In the rows, zero is written as 128.
Families of rows that turns and mirrors carry onto each other, the same ones carrying the whole set onto itself: the rest of each named row's family, in list order:
5 families of 4 rows:
K: [122 130 122 114 113  77 135 145 167 116 132 112 103 108 140 133 129 128]
M: [132 138 117 103 116  86 131 149 175 101 141 109 114 129 140 136 127 143]
S: [121 103 150 147 147 142 118 161 129  93 108 105 110 136 121 105 119 130]
Y: [119  91 160 139 136 145 115 161 132  87 120 112 126 134 127 114 126 152]
V: [112 111 131 124 140  98 110 147 179  73 111 105 132 119 122 130  98 136]
Q: [115 112 143 123 102 115 119 169 126 105 152 124  88 133 125 120 150 139]
C: [123 122 134 117 119 119 127 164 141 113 147 135  87 137 140 112 159 147]
L: [115 110 137 135 154  93 111 141 171  83  98 106 125 118 132 129 102 136]
H: [109  99 157 129 137 150 126 157 138  78 116 135 116 136 136 106 133 138]
W: [123 101 147 134 144 146 120 143 122  80 106 121 109 134 126 108 117 142]
G: [122 120 139 127 120 115 130 156 111 115 143 128  85 126 145 117 144 138]
F: [117 115 141 116 134 116 130 142 172  65 110 108 143 129 136 131 101 135]
R: [117 144 127 110 101  74 116 153 170  97 130 117 102 119 134 127 130 141]
T: [129 131 140 132 108 122 122 153 115 114 140 121  90 125 123 119 150 126]
A: [124 138 127 120 115  72 116 133 158 104 131 123 106 106 134 143 134 132]
N: [121 123 144 126 134 104 113 145 177  78  97 104 141 120 135 121 106 154]
X: [132 130 148 130 110 124 118 166 121 113 143 131  95 124 137 113 153 141]
P: [124 111 130 122 138 107 125 132 177  81  95 104 126 116 121 125 102 133]
Z: [128 130 123 114 111  77 116 150 165 111 143 119 115 108 135 142 138 139]
U: [117 111 156 140 139 146 112 164 135  75 111 118 112 135 124  99 113 138]

The rest of the family of K: W, G, P
The rest of the family of H: M, C, F
The rest of the family of T: S, L, A
The rest of the family of Z: V, X, U

Families of rows that turns and mirrors carry onto each other, the same ones carrying the whole set onto itself: the rest of each named row's family, in list order:
9 families of 4 rows:
Vuk: [162 133 119 168 110 137 110 111]
bam: [154 149  99 147 103 129 131  63]
vup: [128 104 111 131  92 114 119  94]
kovu: [160 143  93 136 102 136 125  62]
gir: [159 137 127 155 114 135 124 120]
Daz: [161 146  99 126 102 136 139  69]
lisun: [159 147 112 168 100 126 107 104]
Zug: [129 105 102 138  95 122 103  94]
Varul: [167 151 101 145  92 124 122  68]
fibi: [137 106 105 129  96 112 102  98]
lato: [132 112 121 139  97 111 105 110]
kifeg: [145 119  98 127  91 101 110  94]
zunut: [165 156 109 136 107 127 138  72]
zot: [166 150  95 143 114 124 113  70]
tokam: [162 140 100 145  90 123 123  61]
vegud: [135 102 107 134  88 113 115  86]
Podok: [121 108 109 134 112 116 113  92]
Ruvi: [140 146  99 147  95 115 132  69]
girun: [163 135 126 166 107 144 104 100]
zik: [138 113 133 110 107 134 132  93]
doma: [153 137 126 158 104 149 106 114]
ridip: [132 114 110 145  88 122  99 106]
Zuzi: [153 134 127 111 115 151 131  98]
lozu: [151 135 117 115 114 157 121 108]
Feb: [149 135 128 163 115 129  93 100]
mipel: [156 127 123 116 132 134 137  85]
mumo: [162 127 112 141  87 119 121  58]
babog: [145 143 119 147 108 159 111 112]
Mog: [147 101 111 144  87 112 121  78]
dak: [149 139 127 162 100 139 102 113]
buk: [171 145 119 165  98 138 109  96]
bof: [156 135 124 109 115 143 139  94]
tirek: [138 127 123 103 112 126 135  91]
robok: [149 146 143 116 114 136 121  99]
lanu: [150 118 133 113 117 145 130  89]
Kido: [146 132 135 107 116 140 126  86]

The rest of the family of mipel: zot, Podok, Feb
The rest of the family of Ruvi: gir, kifeg, robok
The rest of the family of Vuk: bam, fibi, Kido
The rest of the family of vup: Varul, dak, bof
The rest of the family of zik: Daz, ridip, buk
The rest of the family of lisun: lato, zunut, tirek
The rest of the family of vegud: tokam, doma, Zuzi

Families of rows that turns and mirrors carry onto each other, the same ones carrying the whole set onto itself: the rest of each named row's family, in list order:
11 families of 3 rows:
Lif: [138 140 127 105 129 120 128 128]
Givot: [ 92 130 111 144 123 153 147 111]
viv: [104 141 112 139 124 144 163 133]
rodo: [113 117 164 132 123 125 124 117]
gul: [110 125 103 141 121 146 162 129]
toduv: [140 132 115 108 140 138 143 119]
raf: [105 131 148 133 122 104 117 115]
gom: [120 111 145 144 132 114 115 110]
Sanot: [140 129 109 107 120 122 144 119]
lafe: [ 95 127 122 141 138 145 163 130]
fik: [119 118 150 142 126 109 116 114]
tuz: [113 123 162 140 120 129 133 104]
Rab: [106 108 150 132 116 119 114 123]
diziv: [ 98 130 117 150 109 151 149 125]
Sovir: [102 123 117 155 112 149 153 123]
rur: [142 126 129 105 134 129 124 119]
tufi: [145 130 112 113 115 126 128 124]
Dinek: [105 115 113 156 114 147 150 118]
bel: [127 142 120  99 136 136 141 126]
zami: [132 132 107 110 130 121 121 131]
Dinu: [130 124 111 104 139 118 146 118]
mebe: [104 131 112 154 139 138 153 135]
Bigug: [107 127 138 136 115 118 113  95]
Mifat: [ 91 130 119 143 107 141 156 130]
bep: [114 119 151 139 123 105 117 122]
dek: [101 121 148 155 122 118 125 107]
pirol: [ 97 116 121 140 123 135 170 121]
zezu: [ 95 135 110 156 130 143 145 124]
Rinok: [141 121 115 111 141 141 143 117]
mez: [136 138 117 105 140 133 146 116]
Kazup: [128 122 116 106 139 137 125 138]
kito: [107 122 152 134 105 121 127 100]
Gake: [101 132 155 147 112 119 127 114]

The rest of the family of mebe: tuz, tufi
The rest of the family of Rab: Givot, Dinu
The rest of the family of Mifat: raf, bel
The rest of the family of fik: toduv, Sovir
The rest of the family of zami: lafe, kito
The rest of the family of rodo: Sanot, zezu
The rest of the family of diziv: bep, mez

